In the rows, zero is written as 128.
Each row of Z is roughly a mix of the hidden directions of one of a few groups.
Z (134 x 13):
[[136  84 182 109 110 136 134 132 137 110 113 143 122]
 [146 132 144 166 161 126 123  97 171 150 125 119 138]
 [118 111 110  87  91 144 104 123 166 128 123 135 108]
 [152 150 127 121 152 140 109 118 166 177 114 129 142]
 [133  99  92 110 105 140 135 164 143 134  99 132  97]
 [138  90 114 109 120 120 135 139 124 126 187 105 115]
 [135  89 146  83  89 120 141 114 124 140 116 114 113]
 [130 143 173 139  83 137 112 133  96 111 129 116 147]
 [100 142  97 113 110 166 116 152 143 108 163 124 125]
 [139  98 100 115 121 144 124 110 137  77 158 110 122]
 [127 104 156  88  80 148 129 123 135 139 144 108 121]
 [145 171 108 130 163 145 150 152 154 132 130 155 119]
 [136 107 132 113 127 137 175 155  90 127  94 118 140]
 [131  99 156  96 104 157 120  98 119  99 117 138 147]
 [148 132 138 100 136 165 145 101 139 148 154  90 113]
 [118 111 183 139 154 128 114 138 136 152 146 126 161]
 [103 132 129 136 104 144 108 120  91  93 171 125 125]
 [152 160 121 117 162 122 141 100 165 139 119 132  95]
 [142 119 137 118 184 104 135 140 153 104 152 116 112]
 [129 126 131 174 122 137 142 141  86 109 146  89 124]
 [138 139 120 141  98 148 132 115 117  77 138  88 113]
 [158 154  91 118 149 131 153 138 141 162 146 142 107]
 [156 109 142  87 127 146 126  95 145  94 152 141 125]
 [ 98 157 117 137 110  95 144 156  95 125 101 132 111]
 [130 129  96 150 156 139 140 156  93 108 163 119 147]
 [136 121 101 125 119 101 140 123 135  98 101 142  74]
 [130 110 139 112  93  96 159 136 107 144  85 126 118]
 [139 138 126 160 146 119 150 127 170 179 128 122 124]
 [136 102 134 130 100 169  90 116 102 119 110 110 145]
 [124 163  73 119 130 118 127 131 130 117  96 143 101]
 [151 143 142 106 125 125 154 111 181 153 144 148 121]
 [151  84 102 102  98 116 125 144 105 140 106 147 123]
 [121 156 151 133  96  96 141 109 141 164 120 107 103]
 [100 132 122 140 125 133 172 137 158  85 148 120 146]
 [144 127 103 126 121 148 120  87  99  98 169 117 133]
 [111 130 100 128 176 124 100 136 143 121 168 118 146]
 [156 136 106 137 133 135 109  73 138  92 122 113 121]
 [ 87 113 156 151 117 147 100 103 149 101 133 111 133]
 [145 114  88 119 136 149 148 127 162 111 173 123 126]
 [141 172 112 119 126 167 128 120 164 149 143 149 115]
 [ 94 113 171 153 107 151 115 154 126 149 132 118 146]
 [121 133 107 109 134 134 158 129 156 163 156 144  88]
 [127 119 107  95 146 112 111 167 173 139 112 122 114]
 [143 108 152 100 112 110 138  98 138 165 130 160 105]
 [157 141 124 157 127 161 123  82 132 144  98 144 128]
 [122 127 161 116 100 148 148 102 170 146 131 126  99]
 [162 135 120 144 162 124 181 110 135 123 122 108 114]
 [123 177 103 119 138 126 166 108 147 115 156 142 132]
 [156 124 104 125 155 168  98  96 155 137 126 140 136]
 [118 151 131 167 118  95 104 168 121 159 131 116 127]
 [139 107 104 143 169 102 131 108 109 118 168 147 135]
 [135 107 139 116 121 172  83  95 137 104 121 121 133]
 [139 145 149 175 140  87 136 110 144 142 116 107 114]
 [121  89 148 128 137 139 134 150  91 101 130  96 155]
 [ 96 117 127 145 130 137 128 184 129 163 108 128 146]
 [105 126 159 103  92  94 143 125 154 124 105 147 113]
 [168 103 109 118 125 114 119 114 110 139  78 125 107]
 [160  77 114 110 135 106 138 108 146 153 121 142 116]
 [139 130 160 132 139 112 134 108 126 145 185 103 147]
 [132 146 141 120 109 119 128 134 156 119  72 162 112]
 [135 162 145 163 143  82 125 133 125 150  98 118 125]
 [141 112 147  92  98 172 122 115 106 106 125 147 142]
 [123 117  94 126 118 169 101 117 101  90 132 119 147]
 [148 162 160 104 113 128 129 101 116 135  92 157 121]
 [143 116 117 118  76 137  88 104 129 150 111 138 116]
 [128 103 143 120  82 106 133 161 109 153 147 104 124]
 [126 136 167  97 118 121 112 127 150 158 110 166 151]
 [ 96 156 149 153 123 104 153 174 130 119 127 140 141]
 [140 144 128 153 113 120 170 127 175 151 109 107 123]
 [126 144 130 124 136  87 157 172 151 141 155 138 111]
 [ 99 142 134 138 166 144 125 133 166 126 156 144 162]
 [140 136 164 161 121  91 137 113 150 165 126 119 110]
 [155 105 158 128 117 105 141 116 160 174 113 135 120]
 [115 125 116 129 122  92 113 139  72 119 123 138  92]
 [121 100 108 143 117 104 124 169  93 136 162 127 146]
 [106 128 108 165 136 145 119 110  99  83 142 120 149]
 [131 118  78 131 165 149 104 134 163 136 121 142 120]
 [107 141 157 138 148 112 104 121  87 122 160 118 158]
 [147 123 124 129 116 129  78 118  82 149 102 117 120]
 [101 157 109 171 153 113 146 111 113 107 150 138 131]
 [155 118 117 105 141 128 126 122  80  94 120 144 160]
 [132 115 151 121 162 152 158 160 112 102 132  97 144]
 [142 108 168 175 129 119 129 117 104 117 136 107 156]
 [149 135 124 138 121  69 115 122 138 162 112 132 104]
 [131 170 148 101  82 133 107 131 139 118  98 126 129]
 [130 115 136 116 109 140 139  90 184 126 133 120  99]
 [ 95 151  97 138 128 146 119 142 140 109 180 123 117]
 [156 134  76 141 122 142 105 113 111 153 107 153 125]
 [150 155 146 137 111  86 143 111 120 155 104 121  98]
 [159 131 111  89  94 134 147 138 145 162 117 126 105]
 [144 146 137  99 147 116 164 146 165 141 151 125  99]
 [102 132 183 118 132  91 138 160 125 136 127 130 137]
 [112 166 143 146 161 107 122 148 148 157 132 149 153]
 [ 89 138 117 108 150  93 117 164 119  96 130 138 120]
 [100 130 136 120 144 129 109 104 166 104 175 143 132]
 [130 132 103 139 125 147 126 173 112 120 178 124 153]
 [137  81 115 128 106  97 101 135  99 142 151 110 128]
 [156  91 163 142 107 143 151 123 155 145 147 115 142]
 [128  84 156 145 103 146 118 104 109  97 137 108 139]
 [113 147 118 144 133 150 133 109 103  72 154 109 125]
 [ 87 143 130 111 107 137 137 117 159 121 154 171 139]
 [100 134 127 150 143  94 136 160 128  98 112 165 145]
 [113 121 118  95 115 151 151 107 152 141 142 139  79]
 [155 139 130  81 114 119 115 116 118 132 100 156  94]
 [134 142  91  89 143 150 101 113 133  95 121 152 124]
 [122 105 165 121  95 134 152 125 129  79 133 113 141]
 [117  84 145 151 131 145 153 104 138 140 166 120 108]
 [ 94  97 113 117 111 115 114 130 128 113 167 163 149]
 [129 147 115  90 134 145 157 120 166 141 152 159 114]
 [104 118 169 121 112 136 148 135 131  81 136 120 160]
 [131 166 141 144 129 138 132 121 102  87 167 126 152]
 [123  92 153  75 110 127 151 143 146 116 146 128 121]
 [143 112  86 129  93 157 151 135 143 126  99 130 104]
 [103 162  79 130 162 123 127 138 108 108 129 127 109]
 [110 104 162 102  92 139 128 157 136 119 163 116 136]
 [123 104 100 139 137 164  97 122 129  95 140 102 156]
 [132 129 144 110 134 148 161  87 177 127 134 134 111]
 [168 148 111 112 152 128 140 102 150 149 105 130  94]
 [130 108 161  79 124 150 109 129 114 108 153 137 152]
 [166 119  77 123 148 131 116 109 119 140 104 152 116]
 [149 108 134 104 159 118  83 116 115 147 165 132 121]
 [120 144  88 127 157 108 142 127 162 107 125 152  96]
 [ 99 106 120 142 137 151 132 136  89 102 140 132 172]
 [156 110 126  90  99 134 120 116 143 133  86 147 105]
 [116 138 116  90 138 120  85 138 112 100 146 101 151]
 [155 141  84 129 125  86 122 132 129 133 104 114  95]
 [102 145 162 120 124 172 125 136 157  95 135 138 146]
 [ 86 147 125 116 139 153 124 158 119 137  78 124 123]
 [134 175 101 139 142 152 125 131 156 148 158 151 122]
 [125 125 171 119  99 125 118 134 151 171 149 155 139]
 [123 127  72 101 156 124 133 139 153 142 114 139 104]
 [140 168 111 149 142 182 107 110 136 137 133 128 133]
 [164 139 112  95 111 137 130 131 161 155 122 149  94]
 [123 132 112 116 119  97 121 139 149 180 120 143  89]]
One row of each group comes first, with its name. Which group is each row after those in?
[102 130 170 133 108 121 149 141 123  99 138 100 164] => (119)
[134 139 139 144 159  98 139 177 137 126 162 108 119] => (14)
[136 157  80 114 130 115 135 111 149 111 133 121  85] => (25)

[154 106 137 107  94 175 118 152 113 131 109 113 131] => (14)
[ 96 110 171 137  92 128 119 145 111 106 117 110 150] => (14)
[109 117 152 152 132 173 144 137 135 113 165 114 155] => (25)
[132 144 120 133 155  90 131 138 133 179 135 147  97] => (119)
[135 111 100  97 133 108 107 153  92 148 121 162 139] => (25)
[146 106 143  91 117 127 139  85 134 126  88 138 108] => (25)
[124 111 156 174 126 143 122 120 147 120 110  93 161] => (119)
[121 129 169 154  91 146 109 145 113 115 136 106 158] => (25)
[129  90  85 122 136 157 124 130 146  93 149 114 138] => (25)
[136  95  93  87 114 139 140 129 123 129 123 172 132] => (14)
[127 137 108 131 128 116 167 111 118 109 142 171  88] => (119)
